[[ 6 22 45 58 63 63 64 65 63 65 63 63 63]
 [ 0  1  3  8 25 46 59 63 63 63 63 62 63]
 [-2  2  0  0  3 -1 -2  3  2  4 13 33 54]
 [ 3 13 33 52 62 63 62 64 64 64 64 62 63]
 [17 40 56 61 65 64 63 66 65 64 62 61 63]
 [-2  2  5 17 41 55 61 64 65 64 63 63 64]]
:
[[ 6  0 -2  3 17 -2]
 [22  1  2 13 40  2]
 [45  3  0 33 56  5]
 [58  8  0 52 61 17]
 [63 25  3 62 65 41]
 [63 46 -1 63 64 55]
 [64 59 -2 62 63 61]
 [65 63  3 64 66 64]
 [63 63  2 64 65 65]
 [65 63  4 64 64 64]
 [63 63 13 64 62 63]
 [63 62 33 62 61 63]
 [63 63 54 63 63 64]]

[[  9  32  15 -29  -9]
 [ 38   9 -20  34  -8]
 [  8 -56  29  16 -49]
 [ 23 -43 -53  38 -13]
 [-26 -45 -36  35 -34]
 [ 29  21  55  62  55]
 [ 30 -59  30  45 -27]
 [ 37  44 -44   9  -5]]
:
[[  9  38   8  23 -26  29  30  37]
 [ 32   9 -56 -43 -45  21 -59  44]
 [ 15 -20  29 -53 -36  55  30 -44]
 [-29  34  16  38  35  62  45   9]
 [ -9  -8 -49 -13 -34  55 -27  -5]]

[[ 28  11  24  22 -50  21  15 -43  -4   2 -51 -13  -9 -31  -5]
 [ 46 -12  32  32 -21  28  35 -54 -28  25 -51 -23 -63 -50 -20]
 [ -8  43 -14 -51   2 -21 -27  44  40 -29   1  48  35  48  40]
 [ 41  40  36 -35 -54  10  44 -57  20   8 -54  24 -67 -12  26]
 [-30  16 -19 -45   8 -19 -44  49  43 -22  20  40  56  45  29]]
:
[[ 28  46  -8  41 -30]
 [ 11 -12  43  40  16]
 [ 24  32 -14  36 -19]
 [ 22  32 -51 -35 -45]
 [-50 -21   2 -54   8]
 [ 21  28 -21  10 -19]
 [ 15  35 -27  44 -44]
 [-43 -54  44 -57  49]
 [ -4 -28  40  20  43]
 [  2  25 -29   8 -22]
 [-51 -51   1 -54  20]
 [-13 -23  48  24  40]
 [ -9 -63  35 -67  56]
 [-31 -50  48 -12  45]
 [ -5 -20  40  26  29]]

[[-65  35  49 -47  56  -3   2  42 -67 -66 -58  53  13 -10 -45 -65]
 [-16  26 -18  47 -23   2  41 -42 -48 -39 -19   1 -50  21 -27   8]]
:
[[-65 -16]
 [ 35  26]
 [ 49 -18]
 [-47  47]
 [ 56 -23]
 [ -3   2]
 [  2  41]
 [ 42 -42]
 [-67 -48]
 [-66 -39]
 [-58 -19]
 [ 53   1]
 [ 13 -50]
 [-10  21]
 [-45 -27]
 [-65   8]]

[[-46 -11  34  -8 -24 -11 -14  47]
 [ 14 -37  -5 -25  15 -12  16 -25]
 [  7  -1  -4  11   4  10  16 -54]
 [-21   2  26 -24  23   3  24  26]]
:
[[-46  14   7 -21]
 [-11 -37  -1   2]
 [ 34  -5  -4  26]
 [ -8 -25  11 -24]
 [-24  15   4  23]
 [-11 -12  10   3]
 [-14  16  16  24]
 [ 47 -25 -54  26]]

[[-46  36  -3  43]
 [ 64 -28  48 -35]
 [ 10  44  20  44]
 [ 48 -17  28 -27]
 [  1 -56 -31 -51]
 [-28 -28 -54 -17]
 [ 43 -24   8 -33]
 [ 52 -37  48 -53]]
:
[[-46  64  10  48   1 -28  43  52]
 [ 36 -28  44 -17 -56 -28 -24 -37]
 [ -3  48  20  28 -31 -54   8  48]
 [ 43 -35  44 -27 -51 -17 -33 -53]]
---
[[ 16 -18 -14 -27   9]
 [-31  60  46 -21 -10]
 [-26  58  52 -38   8]
 [ 31 -44 -60  10 -36]]
:
[[ 31 -44 -60  10 -36]
 [-26  58  52 -38   8]
 [-31  60  46 -21 -10]
 [ 16 -18 -14 -27   9]]

[[ 32  16  22  16 -32 -29   8   7]
 [  6  22   8   8   8  23 -16  12]
 [-18  34   8  36   7  24 -32  21]
 [ 18  48  32  61 -39 -22 -18  26]
 [  5  27   9  14   8  26 -20  15]
 [ 57 -38  14 -29 -21 -56  74 -21]
 [ 20  15  13   8 -11  -5  -3   5]
 [  0  27   8  13  11  29 -23  15]
 [ 45 -22  13 -15 -19 -41  50 -13]
 [ 27 -23   2 -25  -2 -19  34 -15]]
:
[[ 27 -23   2 -25  -2 -19  34 -15]
 [ 45 -22  13 -15 -19 -41  50 -13]
 [  0  27   8  13  11  29 -23  15]
 [ 20  15  13   8 -11  -5  -3   5]
 [ 57 -38  14 -29 -21 -56  74 -21]
 [  5  27   9  14   8  26 -20  15]
 [ 18  48  32  61 -39 -22 -18  26]
 [-18  34   8  36   7  24 -32  21]
 [  6  22   8   8   8  23 -16  12]
 [ 32  16  22  16 -32 -29   8   7]]

[[ 19 -31  12  49  23 -13 -20 -30  16 -19  27 -54 -69  26]
 [  7  -5  10   7  13 -16  10   1  -7  -2   7  -1 -11 -18]
 [ 14 -31 -38  12  30   0  -2 -32  -5  -8  30 -17 -55  17]]
:
[[ 14 -31 -38  12  30   0  -2 -32  -5  -8  30 -17 -55  17]
 [  7  -5  10   7  13 -16  10   1  -7  -2   7  -1 -11 -18]
 [ 19 -31  12  49  23 -13 -20 -30  16 -19  27 -54 -69  26]]

[[  1  26   5  57  13 -33 -59  14   4 -37  18]
 [-14 -23  24  28 -26 -35  13 -31  36   6   5]]
:
[[-14 -23  24  28 -26 -35  13 -31  36   6   5]
 [  1  26   5  57  13 -33 -59  14   4 -37  18]]

[[ 21  11]
 [-26  28]
 [ 58  -3]]
:
[[ 58  -3]
 [-26  28]
 [ 21  11]]

[[-24  61  31]
 [-46  39  44]
 [-46  39  44]
 [-34  53  34]
 [  0  66  18]]
:
[[  0  66  18]
 [-34  53  34]
 [-46  39  44]
 [-46  39  44]
 [-24  61  31]]
---
[[ 53  28  18  -9  12 -27 -33 -58]
 [ 27  52 -24  -7  -2  13 -49 -35]
 [ 15 -35  21 -45  37  -8  25 -18]
 [ 54 -19 -18 -61  52  27  13 -41]
 [ 16  20  49  31 -55 -42 -24 -23]
 [ 48  31  10 -54  55 -22 -27 -67]
 [ 11  19  42  45 -52 -41 -22 -11]
 [-46 -38   3 -23  10 -10  41  46]
 [ 36  46 -52 -25   6  54 -59 -30]
 [ 19  -2  49  40 -51 -53   7  -9]]
:
[[ 53  18  12 -33]
 [ 27 -24  -2 -49]
 [ 15  21  37  25]
 [ 54 -18  52  13]
 [ 16  49 -55 -24]
 [ 48  10  55 -27]
 [ 11  42 -52 -22]
 [-46   3  10  41]
 [ 36 -52   6 -59]
 [ 19  49 -51   7]]

[[-55 -49  40 -20 -54 -18  23  51]
 [ 18  31  62  65 -62  42  68 -21]
 [ -4  69  69 -18  55 -51 -31  34]
 [-72  25   8  -5  14  21 -18  74]
 [-68   4  22 -50 -14 -17  51  65]
 [-60  -8  16 -22 -44  56  -6  55]
 [-53 -23   0  32   5  25 -38 -71]
 [ 21 -60  58 -21 -46  41  -4   7]
 [-15 -69  64  24  54   8  68  60]
 [-41 -25 -67  38 -45 -30 -14 -65]]
:
[[-55  40 -54  23]
 [ 18  62 -62  68]
 [ -4  69  55 -31]
 [-72   8  14 -18]
 [-68  22 -14  51]
 [-60  16 -44  -6]
 [-53   0   5 -38]
 [ 21  58 -46  -4]
 [-15  64  54  68]
 [-41 -67 -45 -14]]

[[-59 -12  -9  12]
 [-69   7  -3 -37]
 [-47  -7  -1 -58]
 [ 43   1   3 -25]
 [-71   8   8  33]
 [-47  -7  -3  46]
 [  0  -2   1 -71]
 [-66   9  -1 -38]
 [ 21   4  -8 -64]
 [-24   2   7  55]]
:
[[-59  -9]
 [-69  -3]
 [-47  -1]
 [ 43   3]
 [-71   8]
 [-47  -3]
 [  0   1]
 [-66  -1]
 [ 21  -8]
 [-24   7]]

[[ 42 -16  29 -58  19 -19]
 [ 37 -27  -7 -68 -30  37]
 [ 19 -21 -21 -50 -52  57]]
:
[[ 42  29  19]
 [ 37  -7 -30]
 [ 19 -21 -52]]

[[ 21  30]
 [ 45  47]
 [ 39  71]
 [ 38  38]
 [ -9 -60]
 [-41  31]
 [ 52  33]]
:
[[ 21]
 [ 45]
 [ 39]
 [ 38]
 [ -9]
 [-41]
 [ 52]]

[[ 22  27 -57 -11]
 [ 18  38  10  63]
 [-14  -5  46  22]
 [ 25  53 -45  35]
 [ 62  35   1  26]
 [ 51  30  -4  15]
 [ 14  10 -52 -24]
 [-15 -17  51  13]
 [ -8  19  -7  36]
 [ 34  39 -26  24]
 [ 16  25 -38  -2]]
:
[[ 22 -57]
 [ 18  10]
 [-14  46]
 [ 25 -45]
 [ 62   1]
 [ 51  -4]
 [ 14 -52]
 [-15  51]
 [ -8  -7]
 [ 34 -26]
 [ 16 -38]]
